In the rows, 128 means zero.
First come named moves, each a turn or a mirror, each shown by rows before and after it. For each pair of rows after them, which moves, in which order, take the first row to the second? The first pair is done for you.
K904 (before -> after):
[117 127  94 129 119 105 141 137 109 115 144 121 158 142]  ->  [119 136  99 135 121 111 140 140 112 116 143 127 168 135]
[116 148 118 115  88 147 142  80 130 112 155 127 115 133]  ->  [107 162 128 126 107 153 141  77 140 122 149 140 136 110]
[102 125 133 102 156 155 121 124 161 139 142 139  82 117]  ->  [ 97 125 143  99 164 151 116 125 159 142 139 135  77 117]
K758 (before -> after):
[153 140 123 133 114 131 103 159 159 113  80 124 148 131]  ->  [133 153 103 118 117 156 104 155 173 119  94 146 124 136]
[164 139 163 178  75  76  68 151 149 122  73 156  94 151]  ->  [127 159 107 127  75 153  83 157 161 147 118 183  46 169]
[125 166  99 163 145 112 107 148  62 129 109 127 195  92]  ->  [110 192  65 142 148 169 121 156  73 147 136 141 164  96]
K465 (before -> after):
[143 160 180 166 113  73 108 135  76 121 149 134 199 108]  ->  [128 156 180 135 126  79 123 101  68 122 209 131 153 136]
[148 136 131 170  90 121 117 106 129 119  77 158 222  97]  ->  [125 147 205 128 116 123 123  54 144 130 183 158 119 107]
[109 124  94 160 102 129 112 141 125 120 111 122 165 139]  ->  [108 139 154 163 125 120 101 106 152 129 134 133 125 105]
K937 (before -> after):
[ 94 152 207 119 145 116 125  89 134 132 161 159 145 111]  ->  [113 148 190 128 104 111  94 137 159 141 122 179  84 124]
[189 113 133 136  67  84 149 150  68 120 137 106 143 174]  ->  [174 138 170 148 119  92 153 121  71 127 142 115 212 129]
[143 125 146 125 125 128 125 138 108 115 136 129 126 112]  ->  [146 125 144 121 127 130 124 140 116 111 138 132 125 103]
Pairs:
(2 to 3 moves a pair)
[116 106  54  89 122 179 140 148 139 136 133 133  83 167]  ->  [147  74 120 121 114  90 136 120  95 105 145  74 101 185]  K758 then K465 then K465
[111 123 195 114 158 113 106  98 144 126 167 125  47 113]  ->  [140  93 193 165 142  63 100 124 128 102  79 105 138  96]  K465 then K758 then K465
[144 171 123 149 111 139 105 174 149 126  89 168 139 106]  ->  [165 142 172 135 101  89 117 133 114 109 157 128  84 153]  K465 then K758 then K937
[130 114 180 111 230 151 146 117 155 123 127  99 174  71]  ->  [111 107 102  76 200 201 180 128 134 125 153  98 164 113]  K758 then K465
[138 186  76  98 132 175 151 135 141 172 161 185 104 170]  ->  [167 172 118 153 150 110 141 141 128 149  81 161 219 122]  K937 then K465 then K758
[115 109 129 118 142 147 145  99  91 122 145 112 203 136]  ->  [149  84 140 145 117 105 113 126 117 113  85 105 182 130]  K465 then K904 then K465
[108 132  51 107  96 150 174 134  81 125 164 123 161 172]  ->  [139 136 127 175 128  92 134 134  98 111  89 124 232  97]  K758 then K937
[125 163 114 123 141 168 153 126 123 166 182 163 154 143]  ->  [153 162 130 169 136 138 142 145 115 149 115 153 211 121]  K465 then K758
[125 142 110 118 111 154 108 154 153 136 132 161  59 124]  ->  [144 122 170 132 118  92 108 128 131 115 148 140  61 126]  K465 then K758 then K465
